Each row is where one point has got to under a steady rotation. How many ticks took it there?
The counts run from 0 to 422.
[149 105 115 184  95 110 129 110 105 165  86 113 101 110  95 145 104 110
 125 139 125 195 129 136 181 134 146 128 105 125 103 124  90  90 134 118
 100 114  91 114 155 124 126 150  71  94 140  61 168 101  93]	171
[108 137 127 109 106 102 103 140 168  45 122 178 120 149 165 144 106 149
  83 107 139 118 113 141 124 141 151  97 123 157 137 139  99  92 117  94
 167 113 138 131 143 132  74 124 142 106 149 190 135 145 164]	95
[127 136 165 145 197 119 171 127 112 125 138 139 151  75 105 120 120 148
 131 134 168 123 126 111  91 106  93 112  92  88 176 137 139 116 171 120
 112 138 120 145 112 153 131 109 129 203 165 118 138 129 111]	23
[125 101 124 117 144 100 122 136 143 141 128 154  74 140 116 120 133 155
 109 106 177 170 132 146 143 179 180  98  93 144 116 161  71  86 116 150
 135 212 118 109 140 123 132 135 122 144 140 135 138 111 150]	374
[109 172 112 163  87  93 104 119 138 110  76  96 167 158 173 116 149  80
 111 136 130 145 141 129 125 170 132 131 148 107  84 119  59 111 138 100
 130  78 133 125 126 109 122 130 120 100  96 164 134 134 145]	85
[144 101 144 153 141 149 111 133  91 168 164 120 101  91 129 148 160 166
 129 111 137 118 148 112 143 134 146 125 100 138 126  89 134 196 144 126
 130 175 125 104 103 163 145 172  98  96 119  70 132 110 149]	144
[143 121 115 124  92 140 143  97 142 139 104 121 122 181 101 109  92  97
 109 170 113 168  99 174 159 110 114 174 189 125 134 153 136  88 133 148
  98  96 133 145 129  57 167 101  87 131 122 139 104 115 122]	201
[115 112 119  92 135 140  76 139  97 130 136 135 111 119 177 153 139 105
 106 117 129  81 167 154 117  92 176 142 162 147 138 104 133 183 169 144
 118 152 157 132 136 133  98 171 167 143 150 166 130 166 160]	122
[144 143 105 141 105 113 128  82 139 132 125 136 135 115 123 148 106 121
 127 162 121 154  98 164 170  81 110 125 189 127 145 103 129 104 137 157
 114  93 117 162  92  39 171 135  98 118 162 107 131  79  95]	209
[108  83 128  99 183 144 153 119 115 124 143 172 114  69  89 103 111 154
 153 134 170 186 116 100 140 142 103 134 106 141 135 123 127  97 118 118
 130 168 128  75 133  95 143 118 143 192 146 130 168 114 111]	413
[ 98 135 130 140 142 123 144 155 135  99  79 132 147 114  94 127 140 123
  82  88 114 137 129  83 115 163  97 110 118  63 131  75 113 116 149  84
 132  89 125  79 137 135 127 135 120  93  91 105 124 124 197]	300
[113 138 132 125 140  93 130 140 157  68 115 151 112 128 100 185 141 144
  88  81 143 133 111 112 152 158 129 136 125  74 140 112  74 121 115  87
 153  96 114  92 143 139  89 119 125 130 121 117 135 164 171]	292
[158 143 135 136  85 103 105 121 175  87  99 173 123 151 151 119 123 155
  91 114 132 126 136 133 107 133 145 108 165 127 101 132  82 118 124  77
 178  96 139 137 128 109  85 139  85  91 120 150 154 131 192]	94
[113 115  92 134 109 106  80 104  84 157 156  93  90 153 181 178 141 122
 145 128 147 110 136 169 134 151 198 137 116 172 114 126 118 165 119 166
 109 174 111 159 142 137 163 155 130 146 145 145 127 138 101]	358
[103 172 114 130  94  93  99 126 148 108  79 148 153 170 163 102 120 104
  97 120 132 127 149 140 108 138 158 133 147 122 104 156  84  82 125  86
 149  89 136 142 153 137  72 141 167 123 104 173 166 151 144]	86
[141 110 109 128 171  98 126  72 114 152 137 147  95 160  96 127 100 136
 124 158 152 118 119 184 114  97 134 157 170 107 162 171 116  92 118 133
 116 146 116 165 150 117 128 139 148 209 148 162 149 136  97]	203
[159 106 168 121  88 117 104 134  90 130  64 115 135 102 152 108 142 140
 126 113 159 158 135 142 133 120 136 161 125 141  82 128 110 164 178  94
 134 140 112  92 132 117 108 150  64 118 170  86 156 129 188]	132
[162 104  86 171 101 150 132 135 135 179 132 122 101 160  79 104 126 113
 106 131  94 138 154 151 139 131 100 104 160  98 135 127 149  97  96 169
 116 143 144 129 117 112 127 121 128  75  56  93 116  80 106]	188
[138 100 133 107 162 132 161  95 131 145 180 151 112 153  77 108 112 124
 148 121 124 189 102 122 127 146  71 149 108 124 162 143 166 117  94 101
 159 158 129  82 133 137 159 132 147 173 110  87 142 158 152]	421
[173 141 131 138 161 107 118  92  98 136 118 139 112  88  99 151 147 114
 131 141 154 107 127 135 146 101 119 149 181  88 156 114  72 177 144 141
 119 120 144 118 122  79 136 123 107 190 142 113 125 131  86]	11
[107 126 144 127 139 154 113 154 139 116 103 141 124 160  76  94 109 125
  76 112  83 103 137 138  82 136 127 143 129  87 143 129 166 123 140  52
 135  98 139 113 161 157 109 123 131  89 101 156 103 175 210]	309
[101 148 115 150 158 118 134 123 168  99 166 127 132 178 133 128 143 143
 127 132 120  68 134 112  80 171 153 125  93 124 142 144 106 122 102  94
 156 115 129 150 123 185 147 123 176 138  50 161 129 161 129]	74
[126  94 108 105 162 131 162 120 129 149 153 110 156 155 101  75  58 122
 130 169 150 162 150 136 134 134 173 130 116 116 126 203 151 107 155 137
 145 176 129 133 181 115  99 141 153 136 113 146 135 144 137]	391
[170 151 133 124 143  77 117  85 151 113 182 165 140 111 143 182 152 136
 173 122 145 121 131  93 123 111 136  94 101 137 150 143 100 143  73 110
 188 118 138 148 130 153  86 124 153 186 159 128 171 145  96]	250
[136 156 134  75 103 123 141 125 156 121 120 104 196 169 111  99 106  76
 167 150  87 175 110  90 136  92 113 140 132 157 125 142 140 106 118 142
 147  82 144 134 124  96 153 117 174 148 142 153 121 150 134]	236
[119  92 118 148 146 145 163 151 120 150 131 159  98  90 118 170  83 163
  95 165 138 141 118 143 141  92 188 108 101 142 133 148 128  73 147 138
  70 144  93 129 127 132 117 119 120 131 160 127 161 110  65]	173
[105  93 128  95 128 132  80 137  66 126 129 140 110  90 152 146 117 120
 119 143 142  94 152 124 109  80 170 111 146 192 122  94 135 175 160 103
 108 135 147 118 157 122 103 160 159 128 174 160 157 153 110]	126
[ 98 172 105 151 106 130 132 127 169 111 133 103 165 180 189 138 168 100
 105 122  88  88 123 126 133 162 126 138 157 116 119 107 122 146 115 145
 141  94 147 137  96 125 161  92 112  89  87 144  76 130 142]	76
[125 110 110 161 175 145 115  84  93 150 134 130 107 132  83  96 115 129
 124 179 153 127 131 167 106 112 135 143 151 138 144 151 128 119 135 122
  83 147  95 172 135 106 160 123 138 194 121 167 134 122  80]	199
[176  97 126  97 131 125 139 117 151 152 144 124 127 157  79 125  60 106
 110 151 129 150 144 155 172 114 169 155 179 109 127 181 106 118 128 134
 167 162 138 122 139  76 106 146 110 137 119 126 159 159 135]	399
[168 108 118 127 127 127 131 100  89 153 158  86 161 159 106  90  96 118
 151 167 163 162 130 154 165 154 130 163 154 112  88 163 124 147 149 128
 161 162 135 114 159  80 127 122  82 130  81 102 126 128 123]	394
[105 132 142 145  86 140 101 155 110 170 100  94 119 132 140  98 167 124
 129 109  97 144 134 124 127 139 119  89 125 167 117  70 161 135 150 149
  92 148 104 124  99 131 195 159 125  53 134 112 103  74 157]	342
[110  85 107 126 143 143 156 139 158 142 170 161  71 126  76 148  94 168
 104 125 117 147 103 153 145 142 162 106 108 135 149 144 153  68  95 143
 113 176 104 127 122 135 147 117 121 116 105 135 109  88 106]	181
[124 124 140 130 149 172 106 165 127 103 130 124 169 127 165  78 143 171
 102 151 134  77 143 120 102 131 137 110 155 130  93 101 150 173 187 127
 139 147 155 136 121 111 126 139 108  74  90 143  98 105 171]	110
[163 112 105 152 146 147 143 100 144 171 163 147 117 112 147 103 126 153
  93 123 138 117 147 130 138 122 154  74 144 145 151 121 117 145 157 194
 121 184 160 106 117  87 152 157 114 108 126 140  86  95 131]	380
[112 150 138 134  56 127  86 158 100 123  87 110 138 127 133 135 107 105
 107 133 107  99 140 162 117 101 134 135 163 122 112 112 162 137 148  89
 130  94 128 148 138 146  84 160 114  74 136  95 177 131 148]	321
[129  72  99  63 154 116 136 111 139 100 168 137 126 135 115 166  80 125
 105 153 146 138 125 152 184 112 173 143 162 130 153 168 130 118 125 159
 152 181 147 118 148  77 105 132 144 163 148 151 145 152 102]	400
[118 131 145 146  78 121 103 134 117 170  78  90 137 161 127  68 140 106
 151 115 114 166 143 152 104 174 141 130  89 125  83 134 145 121 143 132
 122 154 121 148 147 148 178 152 108  94 104 119 117 124 192]	347
[127 148 132 136 143 117 144 115 126 128 168  99 131 146  40 123 108  86
 157 125 117 112 121 128 117 132 106 134  95  90 182 136 174 143  85 113
 168 125 147 135 127 171 126 118 191 160  94 119 142 174 122]	35
[199 137 143 142 130 114 132 109 140 146 113 144 127 110  56 135 125  95
 129 131 128 131 119 126 149  71 116 137 182  57 150 138  99 134 143 145
 132 107 160 130 128  55 103 129 112 151 130 100 129 140  99]	12
[ 86 143 128 144 130 163 139 154  90  92 106 113 138 113 164 104 175 137
  91 111 132  93 140 116 113 158  65 116 115  97 127  69 149 148 177  96
  90 118 126  96 124 134 129 100 104 116 126 118  95 117 159]	303
[137 145 149 118  71 121 151 136 177  96 105 160 132 133 110 144 134 102
 126 108 102 114 100 154 116 126 118 128 124 153 154 131 135  79  86 110
 141  95 127 121 129 141 106  90 153 172 165 150 179 159  81]	52
[123 123 135 153 135 133 102 109 110 160 137 113 102 154 187 149 143 141
 114 145 130 100 113 185 127 140 195 150 120 163 120 127 122 169 152 162
  84 148 108 163 126 126 205 150 113 127 140 153  86 142 133]	354
